One turning vector, and how many ticks it has turned
The counts run from 0 to 515.
[ 21.0 -15.6  26.8  24.7  16.8  21.9 -20.9 -29.5  -5.4  -2.5 -31.3 -36.7
 -11.1   5.7  40.8  -0.5   2.2 -29.0   7.2  34.6  -8.3  -1.4  14.9  -3.8
   1.3  -3.4   4.5 -23.0 -33.9   1.2 -40.0  15.4  49.5   4.1 -19.1 -14.5
  51.5  14.6 -15.3 -16.5 -11.1  20.5] => 3
[ 22.0 -18.9  32.2  18.4  20.5  27.2  -9.8 -35.1  -4.8   2.3 -22.2 -39.3
 -12.0  -1.7  35.0  -1.3   3.0 -35.9   5.1  35.4 -10.5   0.9  16.4  -3.8
   4.0  -7.9   8.4 -21.9 -30.6  -0.6 -44.2  12.6  48.8   6.7 -14.9 -11.1
  48.3   9.1 -14.7 -13.4 -17.7  19.0] => 5
[ 26.1 -18.0  48.6  -6.5  39.7  24.7   9.5  -6.8   8.1  -8.6  -2.5 -32.7
 -30.6  -8.9  -0.2  26.0  15.9 -32.6  18.1   9.7   0.2  31.1 -16.8  29.7
  14.1  22.5  29.0  -6.9 -15.6  26.2 -26.5  26.6  48.9 -19.1 -10.5   7.2
  37.2 -17.7  -5.1 -10.8 -12.0  13.4] => 415
[  7.0 -49.6  17.3  30.0 -29.2  43.7 -10.4 -28.4  22.4   5.6 -42.1 -35.5
  -2.3  -2.3  28.0 -14.5  55.5  13.6  -6.5  -6.5 -21.3  13.1  -1.1  -7.0
  21.0  -2.4  26.7 -25.4  -6.5   2.0 -41.2  -0.8   8.8 -11.2  17.5  15.2
  -9.9 -26.9  -8.7  -2.6   4.8  -9.0] => 377
[  7.3 -19.4  -7.1  46.4  -7.8  31.9 -65.3 -11.6  21.8  -7.1 -56.2 -31.5
   0.8  -5.0  40.8  14.3  23.0   3.8   9.5 -22.8 -25.1   7.0  -4.1  26.0
   1.0  18.0   8.2 -13.5  -1.7  45.2 -19.5   5.1  22.1  -4.3 -13.2  10.8
   5.6   5.8 -11.9 -10.9   6.0   4.3] => 487
[ 18.5 -27.3 -27.1   4.9  22.6 -16.9 -11.7   1.9  -6.9  -2.9  37.2 -43.1
 -26.8 -18.4  14.3  47.2  16.3 -28.7  29.7  11.4 -33.6  25.4 -10.3  18.7
  15.0  42.4  19.3   9.4 -20.0  15.5 -27.1  21.3  21.8   3.2   8.8  25.3
  24.6 -16.1 -19.8  -6.5 -15.2  16.7] => 310
[ 22.6 -17.1  29.2  21.2  20.3  25.2 -15.3 -30.7  -4.3  -0.4 -25.5 -37.9
 -12.3   2.6  37.9   0.3   1.2 -31.8   7.0  33.8  -9.9   0.1  15.8  -4.5
   3.0  -4.8   6.6 -21.2 -31.7  -2.0 -41.9  14.4  51.5   6.9 -16.5 -11.6
  50.4  11.1 -16.3 -16.6 -15.1  19.6] => 4
[ 10.9 -19.9  18.2  21.1  23.3  34.0 -30.6 -31.2  26.0 -10.5 -39.0 -38.3
 -31.1 -16.9   3.6  12.4   9.7 -17.1  28.2 -13.1 -19.4  20.1 -27.3  24.6
  -2.6  10.4  12.6   0.7  12.5  12.7 -39.1  23.0  43.4  -0.4 -32.9  11.1
  11.3 -18.9 -23.8   9.0 -19.9  12.3] => 497
[ 27.2 -57.4 -17.6  33.5 -17.6  -2.6 -17.4   6.8  10.6  24.7 -15.0 -27.4
 -24.3  11.3  35.3  -5.9  51.1  14.7  33.8  18.4 -25.7  -5.6 -18.8   2.2
  -4.2 -11.4   8.2  -2.3 -21.4 -12.2 -32.7  31.3  -7.8  -6.3  16.6 -10.7
 -11.3 -34.1 -34.6  -5.7   5.3  -0.2] => 184
[ 13.9 -47.3 -20.3  -9.5  40.9  -7.3 -15.8  12.6 -28.1  26.6  23.3 -16.8
 -13.1 -39.1   9.5  31.0  30.7 -31.2   5.1 -19.6 -13.0  14.3 -16.2  27.5
   6.3  22.7   2.5  -3.7 -23.4  41.7 -21.4  -5.0  10.7   1.2  22.4  14.2
   0.2 -23.7   5.9 -45.3 -14.0   8.2] => 228
[ -4.1 -27.5  14.5   5.2  35.2  -2.4 -53.8 -18.1 -33.7  -3.5 -48.9  -8.7
   9.6  -3.1  25.6   2.5  15.1   3.1 -16.5 -16.1   7.8  -5.5 -22.0  20.5
   4.0 -15.9   7.3  -5.6 -13.2  28.3 -16.5  -1.7  43.0 -12.3 -33.4   3.9
  34.7  -8.2  24.8 -53.0   4.9   2.7] => 244
[ 29.5 -64.4  -7.7   6.6  29.8 -17.9 -19.0  26.7 -36.6  32.4  10.6 -10.6
  -7.0  -2.6  23.7  12.3  40.4  -5.0   0.9  14.3  10.8  -5.8 -15.8  19.5
   0.8 -17.2  -4.6   9.0 -36.9  24.0 -12.8  19.2  10.7  -8.5   9.0 -11.9
  16.0 -20.7   2.3 -60.1   5.2   2.5] => 433
[ -8.3 -53.6 -21.6  -7.4  39.7 -28.3 -43.8 -21.5 -29.3  13.4   3.7 -22.0
  -3.3 -29.8   1.4  15.8  21.1   1.3  -1.8 -22.0 -23.8   5.8 -45.5  21.2
   7.6 -14.7  15.0  15.9   4.6  18.6 -25.6  -8.3  13.9   6.2 -16.3  28.9
  -4.4 -33.2   4.4 -38.0 -21.4   1.5] => 145
[ 14.9 -25.2  17.1  10.0  27.7  21.8 -18.2 -26.2  19.7 -12.7 -29.2 -42.0
 -36.5 -13.6  -1.1  13.4  12.4 -18.0  34.2  -8.6 -16.7  20.7 -30.9  19.4
  -5.4  12.3  13.9   1.5  12.7  -1.8 -43.0  35.6  38.1   0.1 -25.4  15.7
  15.2 -28.4 -23.0   9.7 -25.5  13.0] => 500
[ 14.7 -63.2 -31.9  16.5   4.6   9.5 -35.3  13.9 -15.2  14.3   7.3 -28.7
  13.3 -40.8  40.2  14.6  29.1 -15.6 -24.6  -2.7 -10.1   1.8  29.0  23.3
   4.7   0.5  -1.6  11.0 -22.0  28.4 -16.5  10.3   8.2   5.5  27.9  20.5
   8.4 -17.8  17.0 -44.3  -3.3  -9.5] => 28
[ 25.9 -57.5 -14.3  -4.6  12.2   4.7   4.4   0.2 -16.2   9.7  12.2 -40.1
  -7.5 -35.9  30.5   2.4  34.0 -36.2  -6.1   2.9 -13.8   5.8  28.9   0.7
  -0.5   7.9   5.2 -12.7 -23.1 -10.6 -44.2  28.7   2.8   3.7  45.9  19.6
   9.7 -35.2   6.4 -26.7 -19.6  -5.8] => 20
[ 22.0 -12.1  38.5  11.6  30.3  26.6 -11.0  -8.2  11.0 -20.4  -8.9 -38.1
 -18.8   0.3  11.0  33.7   9.2 -23.4  12.1  12.7  -2.7  26.5  -7.1  30.5
  17.3  25.9  27.1  -2.3 -11.7  33.1 -19.1  26.1  53.8 -17.0 -23.5  10.8
  48.1   1.7  -6.3  -6.8  -5.9  15.5] => 411
[  1.8 -12.2  29.1   3.8   8.3 -27.2 -51.7 -18.3  -6.6 -18.2 -38.6 -25.6
  21.5  23.7  39.8   3.0  17.0  20.6  -2.2  -4.5 -19.9  -4.6 -21.9  28.2
  12.7 -11.7  53.5 -16.5 -11.9  11.2 -10.9   9.4  22.1 -33.4 -12.1  21.3
  32.1 -15.3  18.2 -29.0   9.9  -3.6] => 160
[ 10.8 -17.5  58.1   7.9   1.8   2.7 -31.6 -25.0  11.6  -7.0 -38.4 -25.9
  18.2  22.8  31.4  -6.0  22.6  17.2  -3.1   7.6 -19.5   2.2 -23.3  29.4
  18.8 -21.8  59.9 -19.7 -13.6  16.3 -12.7   1.3  27.6 -33.7 -10.8   6.8
  23.5 -14.4   7.3 -20.8   7.4  -2.0] => 165
[ 18.5 -33.4  53.2   7.7  -2.3  19.0  -1.6 -24.5  30.5  22.5 -27.6 -21.9
 -13.0   7.9  17.7 -16.5  38.1   5.1  21.8  10.1 -27.5   7.0 -34.1  21.4
  10.6 -24.9  50.8 -20.2 -17.6   0.8 -28.7   0.5  19.6 -25.8   8.0  -8.0
  -7.5 -40.6 -16.1  -2.8  -0.5   0.5] => 173
[ 25.9 -42.4 -30.8  25.0   2.8 -13.3 -17.9  -1.4 -21.6   1.4  24.2 -49.0
  -8.8  -2.9  43.6  22.6  20.6 -22.9   7.4  39.0 -20.7   2.6  26.0  -9.2
   8.7  13.8   1.2   2.7 -34.1  -9.1 -35.4  31.6  14.5  13.4  16.1  11.7
  39.8   0.4 -20.1 -19.3 -12.5  11.7] => 107
[ -9.4 -41.0 -23.9  -9.7  36.7 -44.2 -51.3 -18.5 -29.8   5.7  -0.7 -19.6
   0.3 -23.5  11.6  16.0  14.8   4.8   8.4 -22.2 -30.8   0.5 -43.5  29.2
   2.8 -10.3  25.0  12.9  -0.6  10.5 -20.9  -2.9  15.2  -1.0 -15.3  29.0
   3.1 -35.1   8.2 -36.8 -15.1   2.2] => 148
[ 25.0 -61.2 -18.5  -0.7  10.0   3.6  -0.3   5.0 -17.4  10.5  10.7 -39.0
  -4.6 -34.9  31.3   3.9  36.1 -32.6  -7.9   1.5 -12.9   6.5  31.4   4.7
  -2.2   6.9   4.1  -9.2 -22.8  -5.6 -39.5  25.9   0.4   3.6  45.8  20.9
  10.7 -32.8   9.1 -29.9 -16.7  -6.8] => 21
[ 25.3 -52.2 -34.5  49.4 -18.0  -2.4 -37.5   8.1   7.7  20.5  -6.8 -30.7
 -17.3  10.3  45.8   6.3  38.9   8.9  27.6  32.1 -26.1  -7.8  -6.0   5.1
  -0.5  -9.1  -1.6  14.1 -27.0   3.1 -24.3  24.6   3.9   5.4   2.0  -8.8
   3.4 -12.0 -38.6 -10.9   9.6   6.2] => 189
[ 20.2 -53.6   8.7   6.2 -12.2 -30.5 -24.4 -12.6  -2.3  11.3  -3.4 -37.8
  16.3  12.7  36.6  -9.4  41.8  18.6   3.0  13.1 -33.5 -10.6 -12.7   7.9
   6.6 -29.3  49.1 -13.6 -13.3 -17.0 -27.0  17.2 -17.7 -16.8  28.6  18.8
  -0.6 -34.5  -5.7 -24.0  -6.6 -10.6] => 267
[ 17.3 -13.4   7.3  11.3  -5.2 -29.7 -40.5  13.2   6.3   9.8 -22.0 -12.2
  -3.5  27.2  44.8   9.9  30.2  15.2  37.7  -1.8 -35.0  -4.2 -33.4  40.8
   5.0   9.4  47.0 -21.7 -30.4  20.5  -1.8  10.5   3.2 -35.8  15.8  -1.4
   4.6 -25.4  -6.9 -22.6  22.1   1.8] => 73
[ 21.7 -54.5  -6.0  -3.0  36.7   9.0   1.6   2.8 -23.1  22.9  33.2 -31.2
 -13.9 -36.9  -0.8  32.8  40.3 -32.7  -3.3  -9.2 -10.1  24.3  -9.9  14.8
  19.5  23.3   6.7  -5.5 -19.1  39.4 -30.6  -3.1  12.2   5.3  22.2  19.2
   4.6 -15.2  -1.5 -37.1 -19.6   6.1] => 224
[ -1.3  -7.0 -17.8  26.9  -1.1  17.6 -18.8 -16.2   7.5  -7.8 -16.0 -25.4
 -26.6 -12.8  48.4  18.9  -5.9 -26.9  25.2  31.1 -28.3  15.1  14.1  14.7
  13.7  31.7  11.6   9.4 -42.5   1.3 -28.5   7.0  61.8   3.4 -13.6  -0.9
  41.1 -10.4 -13.1   5.8  10.1  22.1] => 202
[ 22.7 -53.7  11.5   3.9  24.9  27.8  15.5  -7.6 -17.1   5.4  22.2 -41.2
 -16.7 -22.4  -3.2  30.6  45.9 -28.1 -11.2   2.5   1.0  32.5   3.1  -3.5
  31.0  28.4   6.8 -13.1 -16.2  26.2 -38.3  10.3  20.2   1.9  15.6  23.5
  22.9  -4.3  -4.7 -26.3 -16.7   5.2] => 219
[ 32.9 -42.2   6.6   1.5  30.6 -10.8 -11.7  -0.8   1.6 -17.3   0.3 -53.6
 -30.1   1.4   2.1  22.1  25.9 -11.6  29.6   1.8  -7.4  14.2 -21.6  16.1
  -6.6  11.7  19.2   5.0   6.3 -13.4 -38.2  64.9  12.4  -9.6  -4.9  24.6
  25.7 -29.9 -20.9  -3.9 -25.5   5.0] => 507
[ -3.6 -28.0   2.5   5.7  36.4  -8.3 -57.3  -8.1 -38.2  -3.1 -47.5  -6.8
   7.4  -5.4  31.1   7.9  16.5   0.6 -13.7 -22.8   8.3  -7.8 -19.8  23.0
  -0.2  -6.0   2.1  -7.0 -15.9  30.7 -13.7   2.7  37.9 -13.2 -26.7   5.2
  29.6  -9.2  27.1 -56.1   7.3   3.8] => 242
[  1.0 -32.3 -30.0  15.6 -18.9 -12.5 -37.9 -13.6   4.2  17.5  -7.9 -30.1
   4.6 -19.9  42.7   8.5  35.2  -4.3  14.8 -18.4 -58.9   4.9  -6.0  15.8
   8.9  17.8  34.0 -24.9 -19.3  15.6 -27.4 -17.2 -12.6   0.3  38.8  26.1
 -21.0 -26.1  -8.2 -13.1  -3.8  -2.4] => 475
[ -6.3 -27.0  23.4   2.9  37.7   0.7 -49.3 -28.3 -27.4  -3.3 -47.4 -12.0
   9.1  -3.6  22.5  -2.7  12.6   3.2 -16.7 -10.5   4.6  -5.0 -25.0  17.4
   6.1 -24.2  14.6  -7.3  -9.7  22.9 -20.8  -5.8  47.1 -11.6 -38.8   2.8
  31.3  -9.3  21.4 -47.5   0.7   5.4] => 246
